128 stands for zero in the data rows.
Some points, one per row:
ndarray[113 109 168 101 127 152  79 119 105 131 135 154 166 134 139  91  99 131 113  86 113 111 128 106 133 130 119  79 101 156 114 124 107 162 116 134 170 139 140 103 131 143 144  60  98]
ndarray[132 112 104 114 161 121 126 110 116 132  91 107 141 139 143 130 124  98 135 141 124 137 110 120 100 157 137 116 143 109 110 155 147 107 148 121 127 137 127 134 118 141  95 150 165]
ndarray[117 124 130 130 138 169 102 122 110 136 134 151 126 183 100 121 166 155 112 119 124 119 120 128 178 125 162 123 126 170 132 119 117 116 147 151 163 171 196  78 102 121 132  85 162]
ndarray[136 140 144 136 149 128 125  79 112  98 138 128 103 113 115  89 117 110 146 122 137 126 110 151 141 133 145 137 110 126 114 193 114 101 126 134  78 108 155 132 110 114 111 115 138]
ndarray[128 170 120 142 119 121 185 112 103 133 103 118 165 141 118 110 152 122 148 143 115 151  97 148  87 151 153  99 112 120 153 170 146 146  99 106 135  98 100 158 148 149 119 126 141]
ndarray[109 131 131 123 144 125 160 169 119 144 118 113  79 146 141 143 121 115 133 133 132 109 169 138 150 126 137 102 155 141  85  98 130 159 121 109 152 155 101 140 126 122 116 178 120]
ndarray[151 124  76 108 171 137 105 127 110 134  88 111 103  97 124 118 133 106  94 156 176 142 113  88  92 145  92 106 180 168 113 125 170 115 134 100 109  90 110 132 116 136  95 172 140]
ndarray[110 110  99 117 143 122 171 152 131  77 116 119 131 133 125 138 102 147 148 142 163 112  94 115 123 139  99 132 108 147 131 144 134 106 119 135 143  71 127 143 137 131 145 130 120]
ndarray[139 102 106  67 145 107 128  80 105 133 152 111 166  54 108  86 138 141 116 124 167  78 131 121 100 128 153 123 134 178 137 126  90  95 144 114 126 116 155 112 103 129 105 117 190]
ndarray[159  97 105  86 135 122 110 164 129  81 136 134 147  74 103 113 123 121 124 182 161 134 112 104  83 142 112 126 112 124  83 170 165 118 124 115 113  93 124 162 141 113 160  93 140]
ndarray[149  73 139 109 169  98 121 154 114 120 121 107 127  74 109 123 138 110 142 183 112 145 128 126 112 142 101 119 126 142 126 145 104  98 116 157 123  83 136 134 156 117 120 129 148]
ndarray[135  96 120 140 108 152 105 126  66 132 115 150 134  96 141 118 147 153 124 114 137  96 145 126 163 107 129 159 190 123 145 116 124 162 153 161 124 192 132 127 101 135 129 159 122]
ndarray[117 134 129 169 136 136 140  80 125 159 138 119 101 139 167 139 151 114  90  89 127 132 155 138 166 122 146 158 147 134 152 118 150 113 151 124 123 175 132 102 134 111 131  95 120]
ndarray[119 154 154 153 125 149 128  89 132 130 126 101 144 100 159 104 108 145 141  86 132 115 119 120 134 127 180 115 116 135 137 110 131 138 142 159 114 149 124 111 112 136 135  98 119]
ndarray[140 142 159 127 158 162 136 136 136 158 105 174 130 140 123 126 175 137 138  93 120 108 138 175 137 108 169 157 117 121  96 114 148 150 123 100 135 148 141  99 136 130 118 116 108]
ndarray[ 86 162 132 180  94 153 171 120  89 157 119 113 139 147 150 171 144 148 162  76 101 139 138 174 168 162 160 167 114  76 117 124 128 115  98  68 147 200 105 141 128 140 114 151 135]
ndarray[136 147 114  78 126 167 113  74 141  98 146 145 108  87  81  73 129 130 129 120 183  90  65 154 101 122 122 164 125 134 131 107  92 116 164 180  72  79 182 133 123 130 162 102 158]
ndarray[146 111 127 114 150  82 168 165 131  98 113 128 152 114  94 135  92  89 132 166 150 147 127 128 130 163  97  88 100  94 123 110 127  74 137 144 115  60 134 142 189 132 112 148 160]
ndarray[140 150 136 153 145 134 148 134 176 148 141 176 118 160 140 170 140 121 139 121 143 157 149 179 166 134 175 183 141  32 136 157 162 112 153 141 107 152 119 126 110 121 139 173 142]
ndarray[117 127 124 125 132 172  92 129  83 147 143 133 151 117  99 132 125 202 112 124 121 138  98  92 141 133 150 103 125 195 106 117 134 118 120 123 149 143 143 122 116 123 161  76 109]
ndarray[132  65 114 130 152 129  94 127 106 165 133 135 123  93  99 133 134 158  86 140 144 129 139  98  87  98 131 119 158 144 132 108 115 129 150 139 138 114 151 143 111 116 118 132 143]
ndarray[164 114  87 109 147 129 111 114 140  95 109 192 141  89 126 114 122 145 159 134 160 106 119 170 101 101 148 140 140 158 148 134 139  97 161 124 112 102 121 128 159 152 127 146 162]
ndarray[134  99 120 148 168  93 134 176 123 125 123  82 108 102 142 110  94  94 119 156 133 105 128 104 160 127 104 129 138  96 115  95 138 166 123 108 119  94 159 108 154 129 124 143 133]
ndarray[135 168 113  91 144 119 104 143 130 121 147 106 118 136 131 125 123 100 132 145 118 140  93 124  97 132 122 136 123 128 115 148 127 154 116 148  93  97 127 125 149 150 123 131 145]
ndarray[115  97 121 137 152 154  98 172 117 125  86 129 124 108 142 137  76 163 122 161 122 109 143 131 115  92  99 153 134  84  79 126 178 143 135 135 123 147 131  87 139 144 114 104 138]
ndarray[123 166 112 120 103  99 133 181 168 146 156 110  65 182 141 181 177 116 125 156 129 139 127 197 122 127 108 158 143  95 104 133 147 131 152 146 107 118 129 105 134 152 126 198 146]
ndarray[ 83 121 151 120  66 141 133 177 147 146 130 119 117 140 165 116 103 114 120 132 108 159 143  85 128 142 113  95 130 135  95 100 124 126 101 120 132 137  91 127 123 115 132  96 104]
ndarray[161 152 103 135 124  86 152 131 180 137  99 175 109 121 150 173 140  79 144 169 100 122 168 142 160 111 158 176 121  93 101 144 156 157 157 100 131 150 147 140 124 111 132 166 157]
ndarray[129 119 141 153  99 155  95  74  85 119 118 144 169 113 114 113 128 161  93  92 107 131 101 119 137 134 117 104 121 173 178 123  86 142  98 179 145 122 145 125 110 156 154  54 100]
ndarray[109 157 137 145 159 151 131 113 151 148 115 127 104 167 149 141 172 145 123 130 117 109 129 168 138 111 146 136 127 137 148 120 142 118 166 142 163 160 112  98  96 111 110 154  97]
ndarray[ 94  99 167 113 129 161  91 117 112 151 161 113 161 121 133 117 144 163  88  96 105 122 122  74 128 125 127  90  96 182 154 133 101 116 122 116 121 155 131 110  95 130 131  95  81]
ndarray[145 132  74  92 168 102 110 113 114 131 125 121 119 108 123 117 140 123 152 143 164 118 133 105  86 138 112 110 137 138 137 118 134  87 130 142 122  83 130 132 124 114 154 110 145]
ndarray[125 146 117 109 161 130  88  70 117 130 135 172 170  82 108 121 119 102  97  83 162 140 130 142 106 128 121 105 143 133 138 118 145  96 164 136  83 133 168 137 117  93 144  91 120]
ndarray[127 138 118 159 137 151 107  96 125 138 124 132  96 140 107 119 119 170 117 115 102 104 131 132 146 118  93 142 150 152 129 152  81 112 158 112 147 145 105 104 155 129 130 116 118]
ndarray[137 143 142  87 189 117 157 126 111 123 103 132  95 107 138 148 128 107 115 169 174 111 133 144  98 130 108 113 113 127 135 112 148 145 141 137 109 107 142 103 145 148 168 149 132]
ndarray[159 128 113 113 132  76 137 161 168  98 121 127 130 118 123 121 104 101 123 164 153 123 127 139  84  99  80 135 143  65 103 162 139 108 139 100 143  49 104 126 136  86 123 157 140]
ndarray[158 148 145 104 115 110 145 120 104 131 142 141  99 105 161 124 129 102 125 119 129 167 125 141 132 152 154 108 160  95 154 135 129 124  88 135 139 152 128 154 136 117  98 150 130]
ndarray[ 89 164 144 110 105 147 168 142 126 104 130 108 100 163 122 143 123 124 141 126 108 121 138 135 144 114 125 114 123 109 131 122 123 178  95 137 137 117 131 135 181 160 114 152  95]
ndarray[132 100 140 160 117 141 105  83 118 130 123 105 149 127 157 136 135 170 123 117 107 114 117  55 149 120 122 126  67 176 153  85 138 145 120 104 161 148 125 144 124 111 154  97 103]
ndarray[105 129 156 144  91 196 117 117  88  79 144  99 157 123 103 107  97 145 130  82  75 145 134 131 154 110 133  72 102 174 128 106  95 121  80 133 162 152 117 136 100 133 133  95  71]
ndarray[108 150 142 130 131 142 149 136  83  71 132 143 178 123 119  86  99 128 154  65 117 129 119 115 105 145  87  74 122 148  99 163 114 138  96 107 141 119 133 158 156 126 138 134 129]
Here are 12 more points, each followed by its number:
ndarray[137 128 159  77 140 100 153 161 185 125 129 126 106 136 160 131  87  83 145 171 168 134 113 167  96 108 107 154 131  69  93 115 143 163 145 140 115  69 151 146 153 166 120 146 142] 0
ndarray[148  99 117 137 117  95 142 189 159 117 131 129 112 137 142 104  85 123 102 140 181 167 129 160  99 108 112 160 147  92 125 146 130 129 133 137 100 110 129 110 136 117 178 172 162] 1
ndarray[ 84 134 121 163 110 159 135 124  67 127 145 133 157 180 101 118 132 111 146  65  80 132 160 126 154 111 130 118 136 154 156 145 128 174 106  80 148 170  99 131 128 152 145 134  70] 2
ndarray[144 118  97  99 156 112  84  93  95 129 118 159 170 117 135 107 103 147 151 112 144 131 111 115  89 123 142 150 140 143 133 125 140  91 153 120 119 173  93 106 101 118 146 120 154] 3
ndarray[138 126 122 129 147 137 181 132 148 110 136 116 140 157 162 159 143 136 156 124 128 113 145 167 114 127 109 124 120 100 105 146 107  83 127 137 165 132 127 109 121 146 125 156  99] 4
ndarray[ 82 101 166 161  80 173 123 131  87 122 142 104 148 140 109 113 158 125 148  60 119 161 116  88 161 146 122  70  81 171 117 122 100 146 107 135 145 175 127 120 125 117 140  66 119] 5
ndarray[ 86 153 132 125  89 132 178 166 148  97 171  69 101 155 118 139 114  88 122 105  99 109 138 149 141 109 109 106 103 124 144 148 102 168  89 160 163 134 124 120 166 146 111 157 109] 6
ndarray[120 132 141  94 135 138 132 126 110 108 123 145 168 115 122  79 102 145 127 156 119 145  99 100  91 156 128 117 127 118 104 129 128 119 110 110 149  63 147 120 142  99 154 123 146] 7
ndarray[147 152 109  86 185 106 126 140 147 127  99 107 142 116 141 160 122 116 104 142 173 121 119 138 101 143  95 157 145 100 114 137 146 128 147 119  92 119 130 145 123 122 125 138 148] 8
ndarray[122 131 165 102  97 138 148 115 136 107 138 105 130  87 107 120 135 151 138 132 130 131  90  88 108 143 133 107 119 142 139 140 118  92  87 108 109  49 146 121 141  99 115 115 160] 9
ndarray[137 148  96 150 122  95 126 157 163 128 113 133 114 107 143 152 151 116 148 170 105 152 150  96 124 116 163 155 107  82 143 111 151 111 120 160 113 147 126  52 136 142 127 129 126] 10
ndarray[127 114 135 137 108 158  95 117  99 150 127 102 157 108 155 119 115 137 116 131 127 126 120  92 144 148 110  90 112 193 139 102 130 147 105 140 139 109  95 116 133 156 156  92 114] 11
Which two of these numbered points are nearest to each point below, looking only along the 5 directions in which the first points spread most? Their numbers follow each, nearest first.
ndarray[113 133 121 136 149 114 144 141 132  93 136 106 110 147 120 107 141 100 130 157 137 112 115 175 123 127 123 128 131 122  98 129 181 144 135 121 155  65 149 126 133 173 104 179 131] > 1 0
ndarray[ 89 126 182 164 110 191 121 112  98 116 160 148 179 142 124 105 120 139  90  86 115 117 110 102 182 167 125  85 110 169 158 120 112 182 128 102 181 124 133 122 133 120 161  66  82] > 5 11
ndarray[169 110 154 109 137 159 125  85  98 135 111 160 166  99 130 134 141 112  95 101 149 121 134 117 104 135 143 139 126 161 160 112 135 122 160 149 148 134 140 118 126 122 160  66 161] > 3 11
ndarray[144 170 151 147  81 111 136 153 146 126 123 127 118 145 145 129 147 104 120 125  83 161 163 157 155 126 144 144 100 151 127 138 140  97 121 114 148 144 134 122 168 172 105 132 120] > 4 6
ndarray[ 93 169 137 126 138 149 198 150 130 116 136  96  99 142  95 130 104 132 158  93  75 156 117 149 167 119 132 123 123 125 127 149 130 151 102 101 176 130 149  99 178 152 111 166  63] > 6 4
ndarray[115 175 180 136  83 114 183 161 155  97 148 131 127 174 114 134 107 122 149 149 137 154 144 157 145 142 145 125  94 114 141 150 119 146 102 172 153 113 119 122 170 148 111 172  90] > 6 4
ndarray[115 143 102 129 127 117 166 149 177 134 179 151  88 121 134 132 108 112 139 164 139 114 108 137  90 130 147 140 159  80 129 116 122 141  89 145 101 108 141 136 138 144 142 185 167] > 1 0
ndarray[131 179 146  96 117 115 121 131 115 120 152 154 185 126  92  95 124 118 122 117 164 143  90 100 105 130 106 106  78 132 146 134  93 100 111 147 125  72 139 195 150 175 103 116 138] > 9 7
ndarray[138 100 112 123 147 128 108  64 101 127  75 149 173 122 125 150 146 146 106 108 114 159 124  90 110 141 154 124 138 131 135 121 154 139 160 126 114 175 121 125  89  92 149  99 137] > 3 11
ndarray[112 162 157 107 108 132 139 118 113  91 133 128 164 139 117 123 144 115 170 100 145 141 111 135 129 112 128 116  88 150 118 125  78 116  89 127 109 108 139 135 146 137 141 114 152] > 9 7
ndarray[100 169 201 190  76 162 150 104 148 166 159 149 137 181 146 114 124 122 115  66  88 117 150 145 183 128 144 122 136 127 127 142 145 110 109 115 152 190 114 137  88 112 111 133 101] > 2 5
ndarray[124 110 107 144 148 180  96  81 141 137 104 168 181  98 136 112 160 126 141 110 145 100 148 131 122  97 147 133 112 175 141 111 118 121 185 115 131 185  81 132  91  82  86 117 175] > 3 11
ndarray[101 128 111 167 100 186 123  83  96 137 102 121 127 120 100 171 115 165 138  74  63 183 142 114 198 121 167 162 120 129 118 106 143 158 105 112 151 220  86 104  89 132 123 124 111] > 2 5
ndarray[121 107 117  95 126  96 143 187 155 101 158 126  95 142 142 105 116 101 144 156 156 132 151 115  87 124 120  90 161  81 122 143 150 110 159 119 111 101 141 110 157 125 128 154 175] > 1 8
ndarray[ 80 106 124 125 109 144  79 110  87 135 127 121 168  56 132 122 128 126 125  97  95 108  96  94 101  99 132 110 144 194 129 101 131  90 118 161 179 114 145 120 129 139 145 112 109] > 11 3
ndarray[144 118 111  94 127 112 148 140 109  89 146 120 116 112 145 144 124 102 120 145 163 159 119 124 119 142  83  90  99 145 143 124 120 119  89 145 119 112 170 131 187 126 114 144 150] > 7 9
ndarray[151  75  92 138 149  99 107 165 138 110 107 163 147 106 142  92 121  94 141 119 152 142 122 110  85  88 149 123 149 109  78 111 120 117 181 131 103 157 120 140 138 101 148 134 166] > 8 3
ndarray[112 147 169 113  72 120 143 157 108 118 159 120 101 129 127 133 152 137 140 129 104 155 162 157 154 120 118  96 133 122 130 139 113 156  84 128 160 112 119 148 171 168 110 161 107] > 6 4
ndarray[108 134 146 116 123 139 144 115  86 154 149 151 168 112 134 122 123 134 134  98 123 117 104 118 124 109 112  76 142 137 137 158 113  77 100 135 133 136 136 170 137  93 139 134 129] > 9 7
ndarray[147 134 109 153 125 136 100 100 103 140 103 148 147 103 133 146 141 163 118  87 145 138 108 116 140 180 141 132 164 149 149  96 135  78 181 145 126 202 118 151 103  86 111 124 159] > 3 10
ndarray[138 125 123  94  89 136 106 116 109  82 167  99 155  85 110  90 104 140 129  94 138 168 123 115  90 176 126  75  56 128 145 133 111 110 101 102 156 119 117 122 134 116 106 131 141] > 9 7
ndarray[134 155 145 124 143 103 196 160 162  95 141 126 123 125 152 152 149 125 112 163 146 149 129 125  99 120  81 111 143 117 117 150  92 120 126 142  72 113 115 147 161 114 121 158 157] > 1 0
ndarray[ 65 141 184 149 107 181 138  92 114 123 151 122 127 130 131  63 150 156 114 102  79 132 122 127 152 121 155  99 105 161 125 127  87  98  82 115 158 116 126  84 136 127 151  80  62] > 5 2
ndarray[123 114 133 116  89  86 170 104 140 125 103 117 111 130  99 114 130 102 126  84 109 142 119 148 159 132 132 115 124 137 103 161 119 134 122 140 120 121 141 169 126  96 100 153 110] > 4 9
ndarray[107  99  91 108 127 130 140 153 126 104 130 110  98  96 138  69  96 105  81 146 158 121 112  89  75 147 128 105 129 127 134 104 109 119 124 137  94  68 131 133 141  95 123 110 124] > 7 9
ndarray[148 116  85 118 167  82 109 112 133 115 106 130 116 123 108 116 148 113 121 178 164 113 123 116 108 137 122 169 136  73 149 109 121 110 163 122 110 124 147 139 106 123 167 137 137] > 8 1
ndarray[122 154 180 130  94 154 120 134 114 111 143  93 149 156 147 121 112 127 127 120 107 103 124 165 147 150 103  86 113 127 118 149 120 165  73 116 130 104  90 127 141 107 116 156 100] > 6 4
ndarray[ 85 151 177 141 126 168 129  84  91 138 151 131 149 123 145  99 139 164 104 100  91 137 144 119 161 121 113  99  65 174 165  94 107 157 113 152 145 145 131 115 109 138 113  71 113] > 5 2
ndarray[136 124 147 148 109 188  93  83  97 103 167 113 127 138 135 133 130 142 104  38 134 124 110  99 147 169 174 105 104 168 148 109 100 133 118 142 153 131 121 104 153 131 123  94  70] > 5 2
ndarray[141 110 163  73  92 156 162 136 100  76 131 114 181 126 119  92 140 127 146 106 127 155 103 109  91 146 116  90 113 132 123 122 118 124  73 108 141  48 117 130 149  95 104 121 148] > 9 7
ndarray[115 113 131 116 150 102 129 162 155 138 159 141 112  93 113 117 115 106 127 140 158  98 131 120 131 114  80 160 163  78 136 103 117 133 154 142  94 109 144  87 136 104 123 112  96] > 1 8
ndarray[156 141 140  83 124  80 114 109 110 100 137 143 150  97 130  90 109 131 111 141 135 165 109 139 120 124 124 123 156 159 121  90 143  94  60 122 103  80 154 163 122 105 141 101 154] > 9 7
ndarray[ 85 123 173 152  99 155 109 150  91 115  98 104 212  98 113 123 124 150 159  96  90 135 110  62 139 146 145  61  94 180 120 121 118 150  69  86 193 141 158 138 102 105 154 124  64] > 5 11
ndarray[143 119 144 143 108 141 108 127 130 152 167 138 154 112 104 132 157 161 117 104 136 134 103  73 116 112 105 106  84 179 114 108 114 154 156 129 171 146 137 160 131 105 144 103  78] > 11 5
ndarray[146 101 159  90 141  70  98  98 110 112 137 133 182 112 132 132 108 137 157 130 148 148 100 140 106 142 171 133 119 171 131 140 106  85 130 129 115 101 134 134 100 124 154  82 145] > 9 3
ndarray[164 160 122 105 141  61 110 126 145 160 113 142 127 145 107 134 127 120 156 149 147 112 134 139 112 122 115 138 146 137 146 167 148 100 157 119  95 127 140  96  82 114 137 175 167] > 8 1
ndarray[145 120 109 138 156  91  96  94 128 142 105 137 121 139 121 105 157 146 123 134 149 105 130 127 102 118 170 133 132 154 168 145 118 128 152 153  90 142 123 112 112 114 161  98 135] > 3 8
ndarray[ 94 123 166 157  96 133 156 153  97 122 102  80 103 151 174 139 100 119 155 103 106 135 109  88 148 121 167 108 109 122 141 123 136 189 116 117 162 188 102 111 122 148 109 105  91] > 2 6
ndarray[137 126 119 143 161  88 141 138 171 141 153 112 108 127 117 122 116 103 140 131 165 129 113 138 111 133 113 108 127 116 120 124 159 139  99  97  79  72 159 143 165 174 166 134 146] > 1 8
ndarray[111  90 208 152 100 162 133 123  73 145 122 123 170 127 123  95 124 124  92  95  76 159  93  66 147 154 122 103 128 146 129 120 107 158 103 119 211 123  60 148 132 111 145 133  92] > 5 11
ndarray[144 123 143 135 164 142 112  72 122 134 128 129 156 101 113 164 162 171 137 142 145 120 153 156 132 155 152 107 114 155 143 135 154 113 171 155 113 116 143  90  92  97 136  57 116] > 3 11
ndarray[142 123 165  87  88 100 105 102  99  98  97 100 153 128 112 112 108 140 188  92 126 178  86 114 132 188 110  96  90 162 118 140 105 120  59 129 161  79 122 157 189 146 144 139 162] > 9 7
ndarray[128 108  82 113 185 100 105 146 158  83  98 126  95  89 112 119 142 129 138 156 131  93 140  92 125 143 129 171 155 138 131 157 171 121 170 150 109 120 134  98 134 100 114 102 148] > 8 1
ndarray[104 152 148 133 126 100 162 156 130 135 132  97 128  89 141 106 138 144 161 111 137 134 132 142 107 124 120 156 128  90 137 137 172 113 116 142 123 157 142 140 119 147 145 157 117] > 4 10
ndarray[ 70  85 151 150  99 139 108 111  86 149 135 144 164 122 103 129  69 168 116 138 168 107 130 108 126 118 110 106 111 187 110 113  83 147  97 150 132 125 140 113 101 124 172  87 114] > 11 5
ndarray[101 160 164 124 107 193 133 158 107 126 148 139 152 179 130 155 147 130 126 101  96 123 147 155 165 138 136  90 115 144 117 141 118 132 117 101 174 162  90 129 166 133 140 128  82] > 2 6
ndarray[140 118 106 145 150 146  95 116 135 132 119 148 161  92  93 188  87 169 116 153 140  96 118 123 126 127 159 108 142 122 156 119 166 116 147 132 140 138 111 117 100 107 138 100 140] > 3 10
ndarray[130 131 128 141 133 122 162 135 154 153 123 116 130 144 119 150 139 126 109 130  95 102 162 138 121 106 147 186 150  95  78  95 146 134 139 136 129 150 135 144 136 115 150 121 128] > 10 4
ndarray[135 148 155 147 137 125 133 150 138 107 115 157 108 155 144 134 149 136 157  89 132 140 107 149 136 123 127 148 132 115 112 149 118 106 127 116 140  99 131  99 137 115 128 161 148] > 4 10
ndarray[117  96 125 151 136 123 136 144 101 114 140 111 121 138 111 125 134 131 128 123 135 141 157  59 189  79 104  79 110 136 113 106 134 148 122 138 161 152 103  98 147 128 147 121 120] > 11 2
ndarray[107 138 145 133 100 164  88 109  57 110 147 115 149 122 111 106 121 164 157  89 129 132 143  58 159 128 136  60 141 195 105 104 108 156 113 109 177 162  82 149 152 126  97  80  74] > 5 11
ndarray[153 119 128 140 145  76 127 151 149 148 119 129 101 110 145 133  85 136 145 206 180 129 148  84 108 102 164 141 125  92 102 117 147  94 140 103  86 117 126 153  98 112 121 132 143] > 8 1
ndarray[118 179 160 150  92 182 158 140 137 128 153 132 116 145 125 109 141 120 116 147  91 137  98 164 134 134  76 111  97 137 151 134 144 141  67 126 168 134 173 127 115 163 101 158  93] > 6 4
ndarray[ 97 111 111 154 102 133 113 122  82 143 132 101 138 127 123 111 100 114  92 141 150 133 122  84 143 147 122 120  69 155 153  95 141 123 137 147 126 135 122 126 149 105 130 118 101] > 11 7
ndarray[171 138  61 143 150 122 119  96 148  89 141 169 136  84 127 141 119 153 171 138 114 131 106 175 121 111 146 146 114  96 110 154 178 125 168  99 120 135 129 157 110 115 149 134 164] > 8 3
ndarray[157 103  61 128 183 121  91 113 117 131 106 123 144 100  85 100 123 135 116 135 120 139 126  55 108 100 138 141 158 121 109 139 115 118 186 153  97 155 132 133 121 113 128  84 146] > 3 8
ndarray[120 135 141 174  92 150 156 144 149 139 134 101  90 168 136 133 113 134 138 111 114 163 146 121 149 132 122 128 116 136 122 113 113 168  94 126 147 111  96 177 156 160  99 113 106] > 6 4
ndarray[144 143 107 102 134 111 121 179 147 128 121  87 136 133 139 143 151 108 150 185 114 139 102 154 150 136  78 139 147 115 106 158 125 117 100 134 147  93 124 120 164 123 151 164 143] > 1 0
ndarray[125 125 145 119 144 125 125 141 173 142 137 157  91 102 132 135 144 122 142 149 126 119 161 123 107 119 130 154 140 110 111 113 112 156 110 150  79 144 130 126 111 148 142 161 146] > 10 1
ndarray[171 160 104  98 127  94 143 123 142  86 109 145 133  82 173 110 144 103 142 172 169 126 117 125  86  95 113 126 141 120 125 174 116  83 135 130  85  69 148 141 145 131 128 169 132] > 8 1
ndarray[157  74 113 124 128 103  83 111 136 136  90 149 181  79 140 103 114 107 145 129 120 140 142  73 109 118 171 144 128  95 108  98 130 101 106 110 122 143 121 153  99  82 128 139 117] > 3 8
ndarray[168 155  83 153  96  79 182 181 162 158 122 153  76 190 155 132 139 109 118 134 120 149 137 170 140  67 125 190 170  85 104 136 119 109 168 155  92 127 146 129  88 169 110 174 102] > 10 1
ndarray[ 98  94 134 114 120 161 120 124  92 118 138 106 164 109 106 130 125 169 114  78  72 176 111 112 163 151 137  91 108 168 116 101 101 167 133 146 191 122 102  69 150 131 155 115  79] > 5 11
ndarray[146 118 106  99 166  75 164 132 169 115 119 103 117 131 119 148 103 121 130 144 165 134 104 147 127 101 142 142 137 102 161 156 147 101 127 146 122  57 125  87 162 153 142 142 160] > 1 8
ndarray[138 106 126  72 142  92 137 129 142 102 137 113 100 179 142 129 123 122 120 152 174 125 118 169 100 113 108 118 144 102 138 121 140 134 126 109 105  89 188 134 142 148 168 126 141] > 1 8
ndarray[109  81 128 112 144 139 124 107 132 100 139 117 121  84 107 149 132 120 118 106 144 121 115 117  81 104  64 113 111 129  90 143 116 143 145 113 116  89 123 124 142 147 127 107 124] > 7 9
ndarray[101 148 164 115 117 118 164 156 153 130 155 128 128 149  93 135 145 117 171 135 120 141 115 146 131 145  81 148 136 104 101 125 123 123 144 131 146 119 102  99 142 122 108 133 148] > 4 10
ndarray[103 124 164 133 131 160 104 148 116 140 140 140 163 104  85 143 117 158 138 116 147 109 166 116 141 163 142 116  90 207 150 115 102 108  91 134 135 137 124 156 107 108 133  87 133] > 11 5
ndarray[ 98 158 119 199  59 127 140 144 144 134 125 141 147 151 135 148 145 142 122 110  79 134 139 159 141 137 167  97 134 126 111 126 122 147  77 105 160 153 130 121 139 162 145 129  99] > 2 6
ndarray[ 97 144 141 128 109 121 130 144 135 118 113 102 178 122 114 114 135  96 136  74 126  98 104 147 142 160 117  90  83 164 173 132 142 125  86 126 182 109  91 117 168 121 107 155 125] > 9 7
ndarray[108 136 108 118 113 135 167 128 139  99 150 129 135  94 119 105 136 130 145 108 133 136 127 145  62 160 104 107 126 141 138 128 132 122 116 139 118  77 124 127 159 138 137 144 103] > 9 7
ndarray[ 75 128 147 153  78 110 137 150 143 132  89 109  98 190 151 176  85 129 137 129  88 157 126  92 188 111 131 121 133 131 115 121 107 191 109 152 150 158 131 105 158 116 140 134  98] > 6 2
ndarray[148  83 154 118 173 117 113  82 150 113 116 154 147 108 109 106 122 109 143 150 177 141 117 144  79 128 112 116 147 115 138 155 139 101 130 139  93 107 128 140 133 120 133 140 166] > 8 3
ndarray[134 156 123 146  95 113 163 164 126 130 129  93 104 152 154 111 127 103 128 152 117 148 140 116 157 111  91 107 113 109 127 110 125 204 103 107 174  95 109 110 163 122 123 171  80] > 6 4
ndarray[126 137 106  90 144 116 174 141 168 129 135 119 110 132 123 158 124  87 121 149 154 127 119 132 100 131 101 170 127  62 120 152 116 124 145 126 122  98 142 129 148 143 118 154 132] > 1 0
ndarray[161  97  99 131 134 129 129 111 112 157 122 151 141 117 149 163 127 163 132 157 120  97 109 120 137 137 147 109 150 131 115 112 119 126 186 130  92 138 163 120  82  90 149 101 156] > 3 10
ndarray[166 149 101  93 137  86 128 181 114 135 151 121 119 134 115 110 124 129 133 114 152 120 126 150  90 141 116 163 137 102 112 148 125 145 152 138 125  88 150 129 137 135 138 170 155] > 1 8
ndarray[102 129 141 114  96 142  97  99 133 141 138  93 167 156 134 115 136 141  99 104 127 113 134  90 176 135 144 140 132 166 156 127 100 168 103 130 152 153  99 116  87 138 121  82 116] > 5 11
ndarray[119 133 145 164  93 121 121 124  94 111 129 135 119 170 145 139  96 153  96  92  96  94 123 135 174 147 139  90  93 174 128 117 116 102 131 130 164 100 146 129 115 117 133  98 111] > 5 11
ndarray[123 133 171 147 138 138 103 126  74  97 110 134 124  91 129 129 136 120 111 124  94 132 109 108 147 152 120  98 155 170 152 121 116 146 107 110 145 162 102 132 103  95 138  99  85] > 11 5
ndarray[113  97 124 176  95 133  79 110  46  98  87  81 150 111 101 115 112 168  93 126 137 122 109  49 119 128 171  88 125 166  99 141  92 162  90 109 189 140  88 141 149 105 139 134  93] > 11 5
ndarray[148 161 121 101 157 118 121 126 150  94 143 152  93 161 138 140 131 140 133 139 133 146 103 186 113 160 110 171 142  96 122 139 162 123 143 123 110  81 144 104 166 116 157 165 133] > 1 0
ndarray[137 140 140  67 121 140 170 126 130  86 105 118 122 112 115 106 116  85 121 118 165 150 105 118 105 142 148 118  94 122 131 143 124 107  71 102 119 106 140 107 161 126 137 117 109] > 9 7
